Look-ups in named tables: a row name and a column name give one cell, copied from the table.

Bezuv:
         Vazet  Vonare     Niv   Bizip
Pimi    -23960   28879   13638   44003
Tunev    11124   39404   19421   62803
Tal      29902    9307   34773  -34281
Sal       4076    1989  -16988   74597
Kitoro   41621   -6987   19960  -30115
Befigu  -24981  -22961  -47619   22188
Babep    38119  -33915   19535   31216
Sulure   37784   -5440   30875  -19484
Tep     -18260   28172  -11426   41907
Makira  -23308   48616    6479   37228
Faf     -60367  -24195  -38215   15690

Vazet of Kitoro: 41621
Niv of Kitoro: 19960
Vazet of Tal: 29902
Niv of Sulure: 30875
Niv of Befigu: -47619
Vonare of Babep: -33915
Vazet of Babep: 38119
Vonare of Sulure: -5440
Bizip of Sal: 74597
Vonare of Tunev: 39404
Vazet of Sulure: 37784
Vazet of Tunev: 11124

Tepi:
columns: Gik, Bofug
Niv: [91, 127]
Gasum: [89, 169]
Taz: [139, 198]
Sib: [70, 182]
Zil: [65, 122]
Kuve: [73, 200]
Gefika: [96, 92]
Lodip: [81, 220]
Rir: [95, 27]
Zofeful: [92, 124]
Gitilaf: [120, 90]

Lodip, Gik => 81
Zil, Gik => 65
Gasum, Gik => 89
Kuve, Bofug => 200
Gasum, Bofug => 169
Rir, Bofug => 27
Zofeful, Bofug => 124
Sib, Gik => 70
Kuve, Gik => 73
Gitilaf, Gik => 120
Rir, Gik => 95
Taz, Gik => 139
Gefika, Gik => 96
Zofeful, Gik => 92
Taz, Bofug => 198
Sib, Bofug => 182
Lodip, Bofug => 220
Niv, Bofug => 127
Gitilaf, Bofug => 90
Row with the largest Bofug: Lodip

Tevo:
	Lufid	Pab	Bebama	Vilu
Zit	199	76	60	193
Ridis	172	161	161	140
Zilepul	207	173	177	120

What is the Vilu of Zilepul in Tevo? 120
What is the Pab of Zit in Tevo? 76
What is the Bebama of Zit in Tevo? 60
What is the Vilu of Zit in Tevo? 193
What is the Lufid of Ridis in Tevo? 172
What is the Bebama of Ridis in Tevo? 161
What is the Lufid of Zilepul in Tevo? 207
What is the Pab of Zilepul in Tevo? 173
What is the Bebama of Zilepul in Tevo? 177
What is the Lufid of Zit in Tevo? 199
What is the Pab of Ridis in Tevo? 161
What is the Vilu of Ridis in Tevo? 140
Row with the largest Vilu: Zit

Vuk =
,Sibuban,Lamovud,Kabug,Vun,Saruf,Lavem,Ped,Ker,Bila
Pimis,5.930,4.471,1.196,6.704,3.252,2.937,1.310,4.993,5.085
Fites,3.681,2.256,4.786,3.603,0.821,2.606,7.830,1.597,0.018
Nevik,4.396,2.853,4.146,4.548,2.498,3.879,5.566,0.737,0.375
Lefofaf,3.674,3.578,3.371,3.921,2.323,3.095,1.891,2.184,3.761
Gufubeg,4.954,3.591,3.856,4.772,4.139,3.849,2.689,2.954,1.885
Kom,3.797,3.640,4.134,3.471,4.260,4.148,1.106,1.978,2.586
Zon,4.884,3.724,3.844,4.901,5.247,4.978,2.099,1.534,1.579
Tazave,1.391,3.537,5.249,0.396,5.717,4.114,1.307,3.477,3.338
Tum,0.941,2.815,5.136,0.372,3.732,3.460,5.636,2.663,2.025
Kuzival,4.354,4.629,1.823,4.629,5.376,4.016,0.393,4.591,5.002

Fites, Lavem => 2.606
Pimis, Saruf => 3.252
Gufubeg, Sibuban => 4.954
Kom, Ker => 1.978
Nevik, Ped => 5.566
Nevik, Lamovud => 2.853
Nevik, Sibuban => 4.396
Tum, Lamovud => 2.815
Lefofaf, Kabug => 3.371
Kuzival, Bila => 5.002
Tum, Lavem => 3.460
Zon, Ped => 2.099

Pipopoz
|  | Gen | Mipa | Rer | Rif | Kanemo |
|---|---|---|---|---|---|
| Lumef | -35286 | 20660 | -72168 | -35471 | 34107 |
| Keni | -9596 | 55291 | 19924 | 50718 | 13665 |
| Siguda | 8019 | -57695 | -29858 | -23955 | -18259 |
| Dera | 43699 | -35804 | 82356 | 62536 | -52116 |
| Ledopu | -8841 | -30347 | -44585 | -42298 | 1843 |
| Pav | -7382 | 26566 | 12158 | 8982 | 6974 |
| Sovezad | -5504 | 38074 | 19181 | 37916 | 6498 |
| Malev | 31994 | -13853 | 75627 | 59330 | -38388 |

Sovezad, Kanemo: 6498
Malev, Gen: 31994
Pav, Rer: 12158
Sovezad, Rif: 37916
Pav, Kanemo: 6974
Siguda, Kanemo: -18259
Lumef, Gen: -35286
Dera, Mipa: -35804
Lumef, Rer: -72168
Pav, Mipa: 26566
Sovezad, Rer: 19181
Sovezad, Gen: -5504
Sovezad, Mipa: 38074
Malev, Kanemo: -38388
Keni, Gen: -9596
Lumef, Rif: -35471
Ledopu, Rer: -44585
Dera, Rif: 62536
Siguda, Rer: -29858

Figas
cols = Duro, Fuz, Tave, Pum, Rodozu, Ges
Mul: [-16826, -21362, -32611, -9164, -6283, -35668]
Tum: [25365, -19784, -16331, 25216, 6918, -10804]
Rosuvi: [-19162, 22391, 13007, -8828, -50169, -10316]
Damazar: [455, -23511, 19521, 43906, -12626, -35670]
Rab: [1764, 27397, 7429, 10370, -25838, 2319]
Ged: [29115, 23116, -27624, 23108, -14564, -19959]
Pakek: [-22536, 5271, -1500, 36680, -34319, 16324]
Bamit: [-54612, -29377, -6111, 20710, 2988, -20093]
Vabazo: [-56359, 14748, 13727, -11584, -11998, -77]
Tumafik: [-13127, 2169, 15290, 10578, 40394, 3471]
Lovum: [-16285, 7366, -4055, 38016, -15906, 23903]
Tet: [21049, -9005, -16366, -12839, 28023, 3161]
Godaz: [-35943, -41422, -4645, -28818, 20632, 6927]
Tovu: [6257, 52570, 29057, 9307, -4339, -38424]

Bamit, Rodozu => 2988
Mul, Fuz => -21362
Mul, Tave => -32611
Tum, Rodozu => 6918
Rosuvi, Rodozu => -50169
Godaz, Duro => -35943
Which row has the largest Pum? Damazar

